One turn moves every row onto another: examples first, then more rows asked
j_909: -63	12	-122	-186	83	-171	225	-6	30	-90	174	-155	4	216	249	286	-56	-80	-5	66
j_833: 95	8	-67	16	-21	63	129	-279	-95	-100	169	-97	-1	128	58	155	-64	288	-68	-156
j_620: 75	-7	-97	95	-41	28	142	-288	-51	-97	160	-87	15	145	48	132	-9	244	-37	-208
j_174: 118	-2	-74	67	-44	28	166	-267	-61	-114	168	-39	6	181	26	149	17	280	-18	-184
j_589: -18	35	-117	-218	53	-187	186	-54	-29	-130	177	-144	-37	259	237	174	8	-149	3	130
j_999: -24	34	-77	-235	98	-165	201	-88	15	-169	129	-187	71	253	237	196	-98	-116	-39	86
j_419: -21	9	-79	-194	92	-195	197	-86	45	-143	142	-129	94	272	197	141	-121	-156	-7	69
j_998: -50	11	-98	-207	49	-186	187	-34	-28	-114	171	-27	-44	280	213	175	-35	-165	5	113
j_480: -93	32	-126	-134	70	-206	248	-28	33	-107	173	-139	7	238	246	260	15	-142	-30	9
j_27: 73	-28	-54	60	-1	60	162	-271	-74	-99	163	-110	7	143	-6	94	-58	231	-78	-178
j_440: -46	10	-105	-182	74	-187	212	-78	82	-177	88	-144	105	278	233	206	-79	-124	13	50
j_62: 98	-5	-41	63	13	31	198	-294	-127	-107	188	-35	12	163	50	169	-19	240	-25	-228
j_486: -6	1	-74	-197	83	-182	247	-71	-36	-178	134	-82	1	314	219	186	24	-180	71	80
j_379: -60	41	-95	-218	37	-176	191	-66	-26	-182	114	-66	-18	301	249	191	14	-168	-26	90
j_579: 129	29	-40	4	-51	43	142	-313	-122	-175	136	-10	-5	221	27	88	19	244	-64	-149
j_762: 155	-1	-38	24	-20	30	146	-345	-148	-159	157	-25	13	216	34	54	2	187	21	-162
j_548: 111	-26	-57	9	-56	69	101	-288	-124	-141	132	-31	-56	202	-12	10	-6	193	-20	-84
j_823: 100	9	-106	34	-70	47	111	-243	-143	-60	217	-53	-110	139	54	130	43	253	-18	-113
j_666: 113	-4	-62	49	-40	30	155	-271	-182	-100	200	39	-87	197	51	137	61	209	27	-161
j_631: 117	32	-72	56	-63	13	158	-275	-133	-116	204	-21	-69	194	30	101	99	224	-54	-164
j_491: -38	29	-116	-153	71	-224	265	-19	52	-123	182	-115	28	276	230	255	25	-125	6	41
j_25: 141	31	-66	-21	-51	52	87	-326	-154	-139	165	-83	-45	176	47	39	-2	218	-56	-96
j_955: -64	-5	-79	-159	115	-176	295	-17	-16	-126	164	-88	5	265	233	294	4	-130	29	13
j_854: 60	27	-85	53	-70	29	125	-270	-160	-100	188	-5	-107	172	60	115	82	204	-78	-169
j_901: 110	9	-65	3	-71	57	86	-327	-107	-175	102	-11	-10	212	48	59	-8	225	-32	-128
j_117: -18	-3	-56	-180	136	-178	284	-92	16	-184	125	-152	103	286	212	219	-58	-152	19	13
j_557: 47	-23	-67	46	-42	69	146	-214	-150	-68	193	-7	-129	156	10	131	31	226	-64	-136
j_760: -24	24	-78	-203	82	-193	249	-54	66	-183	116	-102	93	299	229	244	-54	-106	-3	54
j_349: -21	55	-76	-211	67	-210	243	-66	-6	-184	153	-87	19	315	225	197	26	-159	-34	73
j_702: -90	14	-91	-155	105	-194	245	-15	24	-74	205	-103	23	223	218	259	-85	-128	-54	17

j_762 goes to -> j_117
j_419 goes to -> j_27
Now find these:
j_379 goes to -> j_901
j_823 goes to -> j_589
j_491 goes to -> j_631

One turn moves every row onto another: examples first, then more rows asked
j_106: 51	2	189	15	-4	89	151	-16	-148	69	-3	59	102	123	-24	-71	-34
j_646: 74	-56	167	-1	101	176	48	-17	-77	105	-14	-74	132	72	-114	-70	-7
j_395: 81	53	10	73	78	176	145	-83	90	173	-84	53	-18	16	-9	-88	-80
j_785: -7	136	-23	0	81	80	-102	-75	-226	132	-103	-141	-61	-58	-74	106	-7
j_363: -9	-92	-49	150	88	35	-6	-118	4	29	24	-2	-12	-248	-28	33	-104
j_671: 2	159	13	21	-16	-102	129	-3	-41	132	22	39	-56	-52	0	38	191
j_63: 111	-18	65	-55	-66	-49	-11	-2	45	-31	-164	-88	-188	42	-143	-61	61
j_113: 64	-80	253	-64	3	73	-2	27	-55	115	-37	44	100	65	-75	-52	7
j_223: -15	-3	102	-28	-7	89	-45	-125	-216	67	-143	-169	-125	22	-61	173	4
j_262: -94	225	30	-76	-8	148	90	-64	-62	32	-172	-138	-122	22	5	20	-116
j_288: 54	120	111	132	19	-80	30	17	-53	68	-46	42	-20	-59	68	-13	205
j_45: -41	-23	-15	48	89	69	94	-67	199	85	-30	75	-9	18	78	62	-133
j_583: -64	-195	-16	-114	3	15	-13	-121	3	-90	57	-93	-20	-2	-100	79	77
j_830: -125	-84	-37	-48	73	71	29	-151	43	-154	-39	-10	13	112	51	59	39
j_282: -119	72	-2	-117	17	173	25	-98	108	33	-130	-37	-83	0	98	26	-170
j_528: -214	98	32	-55	38	83	64	-82	9	-80	-42	-3	53	-7	186	12	-32
j_78: -100	-60	-86	95	111	-6	-5	-133	62	-89	-46	-11	-46	-54	37	150	-122
j_493: -73	64	92	146	-14	-100	30	-4	3	124	33	-75	-22	-119	43	88	177
j_377: 67	-56	0	-53	-103	32	-26	-29	147	57	-41	-78	-109	-9	-150	-123	80
j_763: -44	58	199	58	-40	-123	9	80	-64	-29	-68	-58	-22	-176	-63	-25	-162
j_840: -30	80	57	62	-94	7	-2	-3	-102	-46	-44	-50	-34	-200	-71	-132	-206
j_857: 58	-39	43	-136	-124	-8	107	-64	50	-48	-79	-90	-189	-75	-160	-32	41
j_58: -193	117	108	-72	-17	-26	143	4	-56	-62	61	-78	49	40	61	68	81
j_31: 30	35	105	-25	13	95	-179	-78	-214	63	-163	-85	-81	-111	-32	72	14
j_368: -35	-12	190	71	-17	14	107	8	-55	-68	4	-107	40	-241	-74	-60	-139

j_45 goes to -> j_830
j_493 goes to -> j_106
j_763 goes to -> j_288
Now find these:
j_58 goes to -> j_395
j_646 goes to -> j_857

One turn moves every row onto another: examples first, then more rows asked
j_139: 177	-5	-312	-107	81	-43	-313	89	102	110	333	67	-42	39	-76	-153	239	82	98	-49	172	169	-60	148	-147	-16	-85	254	-174	51	-106	16	76	166	-158	135
j_829: 85	268	-263	-315	34	-95	-242	180	-65	-31	260	-52	25	185	87	53	94	0	-10	71	157	110	-69	50	92	85	-62	-75	-96	3	-83	-148	34	107	19	45
j_201: 124	105	-168	-328	-32	-145	-17	148	-111	-55	63	38	-68	-42	28	25	57	75	-33	72	112	48	75	-114	57	-140	31	-72	-35	-25	-49	69	53	122	-57	124
j_304: 136	155	-350	-264	-7	-106	62	173	26	-129	95	76	-88	-1	33	-30	206	38	-16	115	141	71	38	-61	140	-82	111	-19	-124	-20	-4	88	54	113	71	59
j_651: 287	62	-223	-262	-2	27	-255	230	120	-13	130	11	180	129	85	-160	268	221	57	-23	311	31	-54	19	31	-55	80	19	-8	132	92	-193	188	158	-104	149
j_462: 230	73	-297	-226	-89	39	-182	193	257	-28	146	-131	166	251	122	-62	192	142	1	-88	193	71	-45	40	-67	-92	163	55	56	11	46	-163	210	107	-25	104
j_460: 7	-20	-305	-316	66	-144	-295	105	63	6	427	74	-20	131	-67	-119	89	196	8	-1	97	142	64	85	-187	48	-33	118	-151	68	-35	-174	53	151	-42	117
j_627: 244	36	-266	-360	65	-161	-80	103	29	8	365	-23	-145	23	-117	42	136	153	-1	72	158	94	-18	-38	-77	24	-15	55	-176	-20	-108	14	48	199	-149	13
j_578: 279	137	-345	-238	98	-71	-255	102	28	33	333	96	-107	107	-21	-105	243	121	29	-57	188	163	-42	87	-82	51	-98	130	-208	1	-166	-20	39	185	-167	119
j_779: -13	-152	-175	42	-62	-122	-176	131	79	139	223	5	77	-57	40	-69	138	25	43	14	224	214	-5	7	-174	-268	10	220	-133	-7	72	-27	84	79	-18	54
j_279: 168	47	-228	-458	85	-51	-212	109	40	-93	324	107	-73	52	-69	-75	31	231	4	49	153	127	43	-13	13	43	33	68	-174	85	-48	-62	36	232	-40	63
j_752: 90	-32	-206	-123	114	116	-249	98	100	171	308	-121	82	71	-74	-65	216	-69	-14	88	252	211	-138	13	-56	25	-26	220	-88	123	-35	-106	124	125	-68	-41
j_992: 202	45	-254	-300	-52	34	-190	232	253	-16	124	-36	119	201	157	-124	236	167	82	-104	245	15	-77	-2	-45	-133	184	26	14	14	97	-101	198	116	-64	93
j_315: 203	16	-283	-232	-4	13	-191	218	145	-44	89	-67	190	158	12	-155	203	204	-16	40	182	71	7	106	-61	14	33	63	48	180	13	-225	225	171	-117	241
j_793: 100	212	-210	-76	-60	-47	-89	131	-39	-112	-48	42	-22	143	86	-79	144	55	-45	-10	80	144	-24	0	74	-227	7	-41	21	-102	-32	78	65	97	57	86
j_104: -76	149	-199	-414	68	-50	-112	238	-13	-69	30	21	-36	92	142	-75	70	-56	24	74	125	64	-39	-53	67	-48	43	-67	-52	30	-52	42	93	110	-7	86
j_503: 120	190	-165	-327	-38	-74	-248	165	-42	-154	220	128	-19	126	64	3	38	220	-56	42	148	164	101	-21	57	-24	-80	-31	-80	32	30	-167	-25	195	5	41
j_444: 167	-135	-261	-85	47	-45	-145	61	87	165	359	-63	-1	-19	-74	-72	200	23	-80	31	258	225	14	-83	-215	-100	-4	242	-144	41	-66	-18	109	119	-84	-9
j_590: 94	-76	-271	10	55	4	-278	62	96	145	215	11	55	39	-76	-185	246	6	26	-50	136	191	4	92	-192	-103	-66	273	-52	83	-84	86	142	85	-91	155
j_532: 42	99	-71	-371	-14	28	-114	159	-13	-100	36	156	-27	72	82	-41	84	144	-69	-14	126	136	102	-153	48	-144	19	-34	7	27	81	-7	24	136	-32	27
j_781: 210	87	-259	-271	-30	-1	-242	261	147	-6	135	10	171	212	172	-143	294	178	24	-100	289	29	-8	-25	-59	-82	77	-26	30	70	79	-163	194	87	-85	123
j_699: 36	-49	-241	76	-95	-62	-147	132	149	92	180	32	144	-76	-21	32	272	-13	82	58	137	167	49	100	-39	-129	-37	235	-64	90	123	71	75	47	12	76
j_146: 46	-69	-169	-60	-56	-39	-88	111	-61	95	57	-3	72	-76	66	-80	119	-52	-110	21	212	180	108	-157	-78	-263	48	112	-9	32	-3	39	116	43	10	106
j_365: -140	-113	-108	-110	71	4	-208	191	167	127	131	-10	141	52	43	-79	158	-52	105	50	175	207	-134	84	-105	-116	-19	180	-116	91	92	23	133	79	-30	19
j_257: 24	50	-27	-126	-108	63	-173	92	28	-4	68	75	84	78	63	31	78	115	-21	-32	124	185	0	-47	71	-261	66	48	22	-33	183	-105	13	81	48	-7
j_967: 64	-31	-212	112	-32	36	-225	56	70	81	81	-31	92	37	-49	-157	187	-7	10	-7	105	192	-21	74	-74	-228	-9	219	33	36	-20	89	149	72	22	124
j_138: 133	-50	-351	-64	3	22	-135	95	108	172	273	15	12	-76	-73	-47	375	-72	-22	47	191	140	94	-8	-98	-13	-34	273	-61	130	-21	-2	84	59	-119	91
j_46: 116	220	-412	-239	-22	-241	-47	186	3	-66	263	121	-47	94	96	39	260	79	17	37	123	101	27	68	25	25	-23	-41	-218	-57	-19	-69	-7	72	8	104
j_292: -87	-161	-169	-118	-5	-6	-221	30	133	164	272	17	82	73	-72	-94	125	96	43	-60	60	161	-32	58	-170	-185	112	199	-50	9	111	-113	91	35	3	70
j_937: 255	111	-424	-284	52	-76	-54	107	53	49	347	73	-113	-18	-36	-6	324	29	4	50	198	97	-11	15	34	65	47	123	-229	16	-75	-66	17	119	-104	76
j_898: 107	90	-233	-430	157	-23	-192	156	73	51	320	-29	-75	80	-49	-28	141	31	122	82	180	51	-185	52	52	75	47	49	-187	42	-69	-23	70	171	-107	4
j_393: 198	-15	-272	-243	-32	16	-143	197	246	-50	83	-108	196	159	2	-99	143	208	49	11	134	71	-58	151	-55	-28	119	104	14	123	27	-159	231	175	-74	208
j_200: 4	124	-105	-150	-28	15	-180	174	23	-42	37	-53	146	48	121	28	-1	-42	55	98	176	178	-112	51	168	-137	55	28	-76	34	43	-22	76	119	125	33
j_415: 56	79	-123	-58	-142	-146	-123	143	-102	-25	56	12	63	-64	90	45	33	45	8	63	154	123	42	-19	78	-274	26	12	-37	-43	58	-40	30	85	47	115
j_299: 213	242	-314	-295	54	-120	-167	163	-10	-82	206	141	-159	155	63	-84	202	146	42	-43	149	121	-65	70	3	-15	-60	-9	-197	-83	-121	-3	-5	191	-130	104
j_975: 52	51	-172	6	-39	13	-108	92	27	-18	-58	7	58	69	21	-129	150	16	-18	-18	67	164	-26	8	1	-268	46	78	48	-26	-6	162	137	64	67	111
j_320: 127	4	-318	-276	-46	8	-131	223	273	-45	86	-113	132	232	72	-120	182	147	7	-40	116	57	-10	79	-135	-60	134	78	73	64	18	-140	243	126	-76	187
j_324: 139	186	-248	-253	-64	-254	-132	166	-84	-77	270	7	-92	64	-2	100	88	153	5	91	96	73	38	27	-3	-40	-92	-66	-94	-70	-58	-105	-14	163	-82	80
j_782: 109	-116	-281	-215	76	41	-248	-20	82	134	408	-48	34	78	-161	-118	113	105	-61	-7	126	172	5	6	-144	-22	102	228	-88	85	-44	-146	107	104	0	72
j_351: -65	35	-265	-269	132	-103	-273	192	71	126	353	-19	27	183	9	-66	252	2	42	25	154	135	-88	83	-187	104	-138	79	-137	61	-38	-103	82	75	-138	33
j_10: 66	155	-283	-7	-126	-144	-47	181	35	-115	71	32	100	28	72	51	187	25	-17	110	112	138	82	28	105	-137	3	7	-49	-9	82	52	56	59	168	59
j_690: 16	-1	-272	-50	-61	-10	-20	164	92	-13	27	23	43	-59	5	-70	268	-65	-47	112	125	119	136	-74	-1	-165	25	137	45	88	49	160	122	52	51	71
j_335: 181	1	-224	-292	30	-31	-210	258	139	-25	77	36	191	126	60	-181	245	248	69	-7	225	28	-23	82	-49	-21	43	25	-18	172	79	-157	209	160	-144	224
j_220: -83	29	-174	-104	23	91	-169	181	19	52	27	-77	123	87	109	-115	141	-161	-117	87	194	221	17	-89	-38	-103	-33	102	51	105	-21	-37	146	49	39	37
j_442: 74	-41	-303	-162	16	-236	-187	156	96	77	438	-1	-74	79	-52	-12	194	131	32	43	163	161	-7	58	-257	-34	-106	143	-186	-38	-33	-77	39	150	-137	21
j_465: 224	265	-244	-234	-1	-68	-83	127	-35	-130	58	94	-91	143	77	-41	145	125	-10	-27	120	130	-67	14	112	-114	10	-66	-106	-109	-81	59	27	160	-16	77
j_284: 93	13	-369	-151	13	-162	-151	152	126	142	366	114	5	-15	-6	22	352	41	107	-12	145	118	4	140	-118	29	-59	194	-229	32	31	-47	16	67	-139	125
j_108: -21	-69	-122	-133	-32	110	-142	27	30	126	118	7	83	93	-5	-80	162	17	-130	-62	107	187	62	-137	-104	-207	90	127	96	17	81	-90	98	4	7	32

j_898 goes to -> j_365
j_108 goes to -> j_503
Now find these:
j_139 goes to -> j_975
j_779 goes to -> j_201
j_992 goes to -> j_335
j_690 goes to -> j_46

